In the rows, 128 means zero.
Which row each row swaps with, under one turn or mirror
pibo: [138 126 142 147 108  98 146  96 155 129 154 120 139 134 108 135]
tive: [136 111 119 153 111 108 131 112 152 133 130 129 134 134 121 159]
Bonir: [133 122 142 146 109  95 147  96 157 129 149 115 135 130 108 137]
viba: [147 104 125 151 106 119 148 142 171 124 152 136 137 134 100 162]
vop: [144 109 136 130 118  98 139 126 160 123 132 119 142 149 119 125]
noni: [144 111 132 128 121 100 138 128 163 122 132 124 139 149 119 128]
Neme: [135 108 136 171 113 113 149 125 157 127 159 112 133 136  92 161]
tado: [137 115 136 131 119 100 138 132 158 123 130 121 142 149 117 127]
pabe: [136 113 119 155 113 108 131 113 155 133 132 135 137 137 116 164]
zifod: [136 121 144 144 110  97 147  94 162 127 150 118 137 131 108 139]
fak: [137 112 131 167 112 120 146 124 157 127 161 111 136 140  88 159]
piti: [142 110 136 132 122  97 133 127 157 126 131 118 140 150 118 128]
Bek: [154 106 134 151 108 119 155 136 172 128 149 135 134 132 100 159]
lavip: [150 114 132 150 110 118 161 120 157 110 168 111 145 146 107 133]
doru: [130  95 146 155 120 102 129 123 153 142 158 126 123 135 117 140]
fote: [151 122 128 156 114 124 155 120 158 112 163 108 141 148 104 136]
tal: [148 105 126 149 102 117 150 138 172 128 153 136 135 140 100 162]
denid: [146 110 135 135 118  96 135 130 161 126 129 122 141 151 118 123]
riku: [144 110 135 132 119  99 138 127 157 122 130 121 138 155 118 128]
dem: [145 115 136 132 117  98 135 127 160 126 133 125 143 152 119 127]
kapag: [150 113 129 150 110 122 158 115 160 115 167 108 145 149 102 133]
fidat: [128  94 142 161 118 106 128 129 154 140 161 124 125 136 116 136]
lidon: [128  94 145 163 120 110 136 125 151 142 157 127 126 135 118 139]
lanu: [128  94 143 160 122 107 129 123 155 141 163 128 128 136 116 141]
kido: [152 123 152 152 118 104 156 118 164 111 151 129 143 143  95 148]
farom: [142 121 127 149 113 123 156 123 156 110 167 108 138 147 109 137]
Dal: [161 125 133 148  98 114 156 129 151 126 141 118 142 149  98 149]
nadod: [130  92 143 157 121 109 135 122 153 139 163 127 122 135 119 138]
Lito: [158 128 134 145 100 116 150 129 148 119 135 116 145 143 101 144]
Vedon: [153 118 125 151 111 123 159 121 156 114 164 115 145 144 109 131]
galo: [126  91 142 157 118 108 131 126 153 140 160 125 124 133 118 142]
nuf: [129  92 146 156 119 108 131 123 153 140 159 128 122 137 114 139]
dizor: [151 114 131 157 104 118 149 139 172 128 152 135 131 135  99 162]
sete: [143 119 131 161 114 126 134 127 143 113 156 134 136 144 107 162]
kege: [145 109 126 154 108 115 153 139 176 127 157 135 134 134  99 160]
Medo: [135 111 120 153 110 112 131 111 152 130 135 131 135 135 121 162]

Swapped with Bonir: tive
Swapped with sete: kido
Swapped with Neme: Lito
Swapped with fote: dizor

Which row each row swaps with, under one turn or mirror
gagul: [105 124 128 107 134 147 140 115 123 114 109 112 128 145 147 137 122 101
 110 133 118 137 139 120 143]
zizev: [111 121 137 121 130 135 142 106 149 134 123 102 124 137 142 124 138 105
 123 127 130 140 129 110 116]
dulus: [102 120 128 120 128 129 147 127 116 106 136 109 128 149 145 114 139 140
 122 136 106 135 135 121 148]
lutop: [115 117 135 143 140 141 132 112 127 138 122  99 138 134 144 140 115 122
 120 137 112 123 146 124 123]
Sipu: [119 119 150 117 131 138 139 107 155 133 121 117 118 131 153 129 135 119
 127 126 127 127 130 121 123]
giz: [105 125 150 135 125 145 133 115 129 112 121 107 123 147 122 135 144 145
 118 134 101 136 121 128 102]
les: [111 125 124 116 125 125 140 118 126 105 137 116 122 148 145 116 134 136
 116 142 106 134 132 120 148]
Mafo: [115 130 146 110 133 148 142 141 125 107 114 100 136 142 138 146 129 138
 126 122 108 124 153 133 124]
Mome: [125 129 137 125 129 149 123 102 124 113 144 107 137 135 139 139 139 140
 129 121 106 123 132 132 126]
mib: [105 118 143 133 133 129 143 109 150 127 123  97 122 149 131 124 144 118
 122 131 123 141 131 116 104]
davu: [109 101 141 115 140 124 137 124 121 120 108 133 121 145 136 141 129 117
 114 132 120 120 141 120 119]
nili: [108 127 130 107 135 144 142 120 123 114 113 108 135 142 146 137 123  96
 113 133 118 139 146 119 140]
saf: [105 119 138 127 138 145 143 129 123 109 144 105 141 152 136 127 140 117
 142 125 111 124 160 126 135]
baso: [114 118 156 140 127 159 131 111 116 120 133 131 132 139 134 126 138 142
 126 134 105 127 126 121 114]
zego: [108 130 134 107 133 151 141 132 118 110 110 101 132 144 143 142 121 104
 118 127 116 135 149 125 138]
Zigod: [109 127 130 107 132 143 134 118 126 116 116 112 126 142 146 128 116 106
 106 139 112 140 136 117 147]
bev: [123 128 156 114 129 145 139 126 141 113 119 103 127 137 144 142 139 150
 134 127 110 122 144 134 125]
nuvi: [106 136 144 118 141 155 138 115 117 116 120  85 118 145 138 119 134 133
 136 136 124 149 135 123 124]
Lapo: [111 126 118 124 131 150 139 126 101 124 136 126 138 133 142 117 129 126
 127 132 131 134 136 122 127]
momu: [106 135 149 117 140 155 136 112 112 113 122  86 119 145 139 122 136 131
 135 137 121 149 136 126 126]
roki: [112 117 140 118 120 151 146 140 134 106 143 124 139 137 141 105 143 123
 116 131 118 137 135 120 133]
Gof: [107 120 138 141 148 144 132 109 134 133 112  99 124 136 146 141 119 126
 118 142 113 128 147 127 122]
Munu: [110 102 140 117 141 125 131 125 122 117 109 131 115 146 137 142 131 114
 116 132 117 123 139 115 115]
zir: [107 130 139 120 120 144 142 144 127  91 143 106 126 137 139 117 145 115
 123 126 124 137 139 119 120]
kuvo: [112 123 139 135 134 161 130 112 104 123 127 134 137 135 144 123 127 127
 130 126 125 128 132 113 117]
tirap: [117 125 135 119 130 150 140 128 149 121 118 133 139 134 140 119 129 144
 120 141 106 139 137 123 136]
siza: [122 127 131 132 125 135 129 100 119 120 145 108 141 136 138 135 133 134
 128 124 108 114 135 127 124]
mave: [110 124 139 122 119 144 139 149 127  98 150 109 126 138 132 121 145 114
 121 130 120 134 139 117 123]
buzof: [117 139 140 121 118 144 138 115 141 125 116 121 138 127 134 139 138 144
 133 138 105 130 131 132 135]
gekat: [112 123 139 119 128 152 147 142 142 110 136 123 143 137 146 105 141 124
 113 138 113 142 139 119 130]
Rilef: [107 116 144 112 130 128 128 133 122 100 119 126 113 141 135 146 134 108
 119 125 119 122 141 115 115]
kagem: [101 119 144 138 132 136 136 110 138 124 125 103 120 156 124 131 146 131
 122 133 110 135 123 126  99]
gukif: [111 131 138 120 139 161 132 106 131 107 128 114 109 160 147 128 137 136
 120 128  96 136 138 127 124]
tov: [106 127 154 135 123 150 133 112 126 114 129 113 122 151 119 131 142 140
 118 136  97 131 125 123 105]
zer: [109 104 141 118 138 125 131 127 121 114 108 131 119 143 135 146 126 120
 114 134 120 118 142 118 118]
nodo: [108 129 139 120 122 139 144 143 128  94 146 109 129 136 134 117 146 113
 121 126 120 135 135 114 124]
zike: [114 100 143 116 140 126 147 118 112 120 112 129 127 150 141 125 129 116
 121 133 129 122 138 122 121]
nuni: [108 118 139 123 135 134 138 109 153 135 123 108 124 140 141 128 140 105
 123 123 130 134 129 111 116]
Gif: [105 126 139 119 119 139 138 148 122  95 142 106 128 133 132 127 145 113
 127 126 124 138 134 119 123]
zizu: [106 127 157 136 127 147 135 112 126 107 124 112 127 149 122 134 142 143
 125 138  98 132 130 127 104]
kofov: [113 126 130 131 137 157 136 117 103 125 131 129 143 131 140 117 124 126
 132 127 126 132 134 116 121]
Femit: [102 109 142 114 133 123 128 131 124 109 111 129 119 141 136 146 133 109
 118 129 121 124 139 114 118]
Mivor: [112 125 154 140 133 162 127 112 110 118 125 132 137 137 135 126 134 133
 128 135 107 125 131 117 112]
pifu: [116 129 133 122 122 150 135 118 145 129 116 129 138 134 135 130 133 148
 125 143 104 134 133 128 135]
rir: [109 124 134 144 123 148 151 118 121 121 140 109 129 139 142 134 154 108
 126 128 123 120 140 138 123]
lizip: [108 126 143 108 137 144 150 117 100 109 126  98 123 149 141 112 138 130
 132 128 130 139 136 125 125]
merer: [105 125 142 135 148 151 134 113 133 130 114  87 122 140 141 138 121 130
 123 143 114 139 145 132 122]
lup: [113 116 137 115 129 147 144 131 151 121 123 130 144 135 141 113 134 135
 118 142 109 141 141 122 133]
Kib: [109 112 135 140 146 143 135 112 134 136 118  98 129 133 147 144 120 123
 123 142 115 129 149 129 123]
zup: [113 118 140 124 132 136 138 107 149 136 121 109 120 135 146 127 139 107
 124 126 133 137 129 112 119]
ros: [108 116 137 129 133 131 137 109 149 132 119 102 123 143 140 128 142 112
 119 128 128 142 128 115 104]
buv: [113 129 145 112 131 148 144 141 126 107 116  96 135 144 142 144 133 140
 122 123 110 125 154 136 126]
Korid: [105 120 137 111 121 134 129 145 127  96 133 117 117 140 135 137 144 105
 126 123 119 130 136 118 121]
Vora: [112 125 154 140 129 145 132 112 126 109 126 115 124 145 121 132 143 142
 121 136  98 129 126 122 104]
dupo: [104 121 142 120 129 145 141 114 129 107 124 127 111 145 135 133 152 121
 112 151 102 133 134 144 133]
veg: [113 127 117 122 134 141 145 127 100 114 130 116 130 134 141 113 132 132
 122 137 133 136 134 132 125]

Swapped with buzof: veg
Swapped with momu: buv
Swapped with ros: Femit
Swapped with les: siza
Swapped with roki: baso
Swapped with nuvi: Mafo
Swapped with Kib: gagul
Swapped with kofov: tirap

